[[ 14.1  40.1  38.1  13.4  25.1 -39.5  22.3]
 [ 46.1 -19.2  18.2 -36.3 -14.8  -3.7  -1.8]]
18.2

[ 0.1  1.3 32.6 52.7  4.8  0.7]
1.3

[ 49.7 -38.0  28.5  42.5  35.1 -36.8]
-38.0

[ 29.8 -22.1  -9.5  50.5 -23.6]
29.8

[[ 5.3 -1.5 43.7 -1.5 29.0  0.4  0.1]
 [48.8 -8.4 44.9 16.0 39.9  6.5 12.0]]
44.9

[[-11.5   3.6  26.0   3.9]
 [-45.2  -4.0  10.9   2.7]]
3.9
---
  -5.42    69.76  -122.66    22.24    10.96    54.63   110.82 → -5.42
 12.40  -18.18   13.22    5.79    3.29   11.56 → 12.40
 1.46  -0.45  -1.44   0.66 → 1.46
-0.996   0.365  -1.739  -1.066   1.040   1.245 → -0.996
 0.18  -0.08   0.10  -0.10  -0.17  -0.03  -0.13 → 0.18
 0.17  -0.13   0.02  -0.03   0.10 → 0.17
 0.02   0.16  -0.11   0.13   0.14 → 0.02
-0.16  -0.12   0.17  -0.03 → -0.16
 0.179  -0.097   0.068  -0.047 → 0.179
---
[[0.155, -0.100, -0.113, -0.043, 0.142, -0.204, -0.104], [-0.110, -0.077, -0.085, -0.120, -0.075, -0.217, -0.210]] value -0.217
[[-0.031, -0.031, -0.007, 0.190, -0.134, -0.150, -0.070], [-0.117, 0.037, 0.015, -0.015, -0.067, 0.161, 0.130], [0.107, 0.105, 0.113, -0.012, 0.167, 0.121, 0.091]] value -0.150
[0.141, 0.050, 0.018, -0.128, -0.098] value -0.128
[[0.3, -4.2, -0.4, -6.9], [-4.6, -13.2, -11.5, 2.2], [-1.4, 14.8, 1.3, -3.5]] value -13.2
[-10.2, 0.7, 4.4, 12.8, -1.4, -10.4] value -10.4
[8.95, -143.02, -64.39, 83.17, 130.33] value -143.02
[95.265, -54.072, -119.573, 17.308, -73.606] value -119.573
[5.8, -1.3, 0.9, -0.8, -10.5, 14.5] value -10.5
[0.050, 0.001, 1.310, -0.792, 1.043, -1.909, 1.222] value -1.909
[1.02, -1.24, 1.54, 1.93, 0.84, 1.14, 1.08] value -1.24
---
 14.47    6.59   21.50   -9.74   13.63    3.10
 20.53    6.87   18.03    8.69  -10.18   14.55
 23.51   -3.03   23.49  -20.29   12.26    0.57
| 3.10

-20.7   10.1   19.6   15.6   -3.8
  2.3    6.4  -12.9    4.6   -3.6
| -3.8

-104.1   -34.4    28.8   224.4    64.2   -87.9     8.6
  81.7    73.7  -116.9   -14.4   -42.5    57.4   176.8
| 8.6

 0.14   0.02   0.12  -0.18  -0.03 | -0.03

-0.07  -0.04  -0.14  -0.06   0.16  -0.04   0.07
 0.08  -0.07  -0.13  -0.06   0.01  -0.04   0.17
 0.02   0.02   0.07  -0.02  -0.02  -0.04   0.17
| 0.07

 119.33    -9.88   -22.16   -13.40   -24.07   -14.73
-143.58   160.18   166.96   -28.40   -28.53   163.54
 -45.79   223.52   203.54   215.04   207.08   212.78
| -14.73

-0.5  -1.6  -1.9   1.9   1.2 | 1.2

 10.6    5.8    9.1    7.8
 19.5    9.4   11.5  -11.4
  0.1    4.8    0.9   18.2
| 7.8

-1.1   1.3   1.6   1.3   1.5 | 1.5

 0.70  -1.01   0.45   1.18   1.36 | 1.36
---
[26 45  4 79 24 65] → 65

[159 190  53 134 247] → 190

[ 52 195 181 211] → 195

[[ -5 -18  38 -43 -14 -15]
 [-16 -25 -31  39   9   5]] → 38

[189  61 244 247] → 244

[ 30 -30 -10  13 -26] → 13
---
[[79, 91, 63, 58, 33],
 [26, 24, 34, 30, 82]] value 24

[[2433, 4185, 5870, 3509, 8765, 6897, 2812],
 [4653, 8732, 2239, 8576, 5467, 8231, 4076],
 [7959, 8034, 3236, 8415, 1847, 5149, 7332]] value 8034

[[154, 174, 39, 96],
 [51, 202, 144, 138],
 [70, 123, 175, 155]] value 123

[[432, 431, 164, 775, 38, 900, 389],
 [788, 165, 456, 727, 559, 689, 840]] value 165

[[4, 8, 5, 2, 3, 1],
 [3, 2, 3, 4, 2, 3],
 [3, 5, 5, 3, 4, 4]] value 5

[6809, 3514, 3996, 9674, 3115, 4360, 3667] value 3514

[-21, 14, 32, -43] value 14

[[79, 124, 11, 135, 172, 198, 99],
 [156, 102, 76, 98, 87, 52, 11]] value 102

[[479, 221, 572, 516],
 [303, 978, 364, 834]] value 978
---
[[7.2, -11.8, 24.1, -3.0, -2.4], [-32.0, 51.6, -55.3, -5.6, 15.9]] gives 24.1
[[-19.3, 14.6, -15.6, 10.9, 9.8, -15.4], [18.8, -49.2, 10.3, 28.0, -9.9, 24.2], [-37.0, 5.7, -18.1, 14.5, 30.1, -27.2]] gives 10.3
[[-43.0, -21.2, 20.3, -13.4, 17.4, 11.7, 47.1], [-26.7, -14.7, 17.7, 18.0, 13.6, 6.6, 38.0], [42.6, 17.0, -21.7, -3.1, -12.0, -7.0, -50.7]] gives 17.7
[[9.0, 9.7, 12.3, 14.5, 26.2, 44.6, 28.1], [23.9, 16.7, 19.7, 25.6, 33.5, 24.2, 16.2]] gives 12.3
[[32.2, -6.9, 19.8, -34.6, -38.1, -11.7, 20.0], [42.6, -12.8, -7.0, -29.2, -23.9, -13.6, 19.1]] gives 19.8
[[-16.4, -20.9, -4.9, 8.8, 15.9, -7.4, -14.8], [-27.0, 28.1, -52.7, 34.2, -40.1, -14.4, 24.7], [26.2, 37.5, 6.9, -3.3, -10.0, -22.6, 0.5]] gives -52.7
[[-31.9, 30.7, -22.1, -44.9], [-29.8, 22.5, -33.1, -28.4]] gives -22.1
---
Q: [  0.0 -55.4 -22.0   2.2 -23.9  20.0]
A: -55.4

Q:
[[  2.0   1.6   2.0   3.2  -0.2   0.0]
 [ 40.7   0.7  -5.6   0.9   7.6  -1.0]
 [-16.3 -21.3 -49.7 -18.7  21.2 -27.5]]
A: -49.7

Q: [ 52.0  31.5  39.7 -48.9 -29.3  42.1]
A: -48.9

Q: [ 20.2 -42.6   1.0   9.4   0.1  27.7]
A: -42.6

Q: [ -5.2 -30.9  42.5  -7.0]
A: -30.9

Q: [ 24.8  21.2  13.9  -5.1 -14.3 -49.9  -1.7]
A: -49.9

Q: [ -1.2  47.4  49.7 -21.7]
A: -21.7

Q: [ -3.1 -44.4  38.0  23.8  11.3 -16.1]
A: -44.4

Q:
[[ 36.9 -17.4  12.7  26.8 -33.1  51.0  33.1]
 [ 19.6 -14.5  12.8  27.8 -47.9  29.2  20.9]]
A: -47.9
---
Input: array([-39.2,   9.5, -26.2,   6.6,  42.2,  -7.6])
Output: -39.2, -7.6

Input: array([  1.8, -23.3, -38.9, -26.4,  18.7,  39.5])
Output: 1.8, 39.5

Input:
array([[-29.5, -22.9, -28.4,  27.4,  -6.7,   1.7],
       [-15.3,   6.3,  17.0,  13.5,  52.8, -45.6],
       [-46.6,  54.7, -27.3, -46.9,  44.2, -32.4]])
Output: -29.5, -32.4

Input: array([12.4, -2.3, 10.7,  3.4, -7.3, 48.2])
Output: 12.4, 48.2

Input: array([ 16.3, -16.9, -53.4, -22.4])
Output: 16.3, -22.4

Input: array([ 17.7, -10.8,  -3.5,  -8.1,  48.1])
Output: 17.7, 48.1

Input: array([  2.2,  33.2,  42.6,  28.6, -14.7])
Output: 2.2, -14.7

Input: array([-24.2, -42.1,  -3.5,  -5.5,  -8.1,   1.3])
Output: -24.2, 1.3

Input:
array([[ 29.5,  42.4,  18.0,  14.3],
       [ 25.5,   3.5, -22.4,  20.2],
       [ -0.5,  -5.0,   0.1,  -1.5]])
Output: 29.5, -1.5
---
-7.5,24.1,18.4,-50.9 => -50.9, -7.5

32.5,30.5,-7.4,43.1,36.1,-22.4 => -22.4, 32.5

-8.5,-8.1,-23.6,-13.3,30.9,-8.0
-15.8,-10.1,-11.2,45.3,32.2,-17.1
=> -8.0, -15.8

-22.0,44.5,27.0,-43.3,51.7,0.0,18.1 => 18.1, -22.0

-51.3,-42.7,6.9,13.4 => 13.4, -51.3

47.9,7.3,-46.3,-33.0 => -33.0, 47.9

0.7,8.9,34.5,29.0,-31.9,-39.7,24.4 => 24.4, 0.7
---
array([[-27.0,  -6.0,  26.8, -12.0,   2.9],
       [-16.9, -53.8,  36.3,  17.0,  30.7]]) result: -27.0, 30.7

array([[ 42.1,  31.8, -10.1,  13.5, -10.4],
       [ 24.7,  -2.3,  -4.1,   7.8,  -9.4],
       [ 18.1,  10.0,  -1.6,   7.5,  -7.1]]) result: 42.1, -7.1

array([-26.3,  23.3,  34.6, -22.9, -37.1, -47.7,  53.8]) result: -26.3, 53.8

array([[ -9.9,   4.2, -41.3,  29.6,   1.0,  -3.0],
       [  2.4,   0.3, -36.3,  17.4,  -2.7, -46.6]]) result: -9.9, -46.6

array([[-37.3,  12.5,  -3.7, -25.7, -43.7,   8.3],
       [ 37.6, -42.5, -10.2, -46.6, -28.1,  12.2]]) result: -37.3, 12.2

array([-42.6,   6.5,   2.5,  12.6]) result: -42.6, 12.6

array([-10.2, -10.8,   6.6,  33.4,  45.7, -43.0]) result: -10.2, -43.0
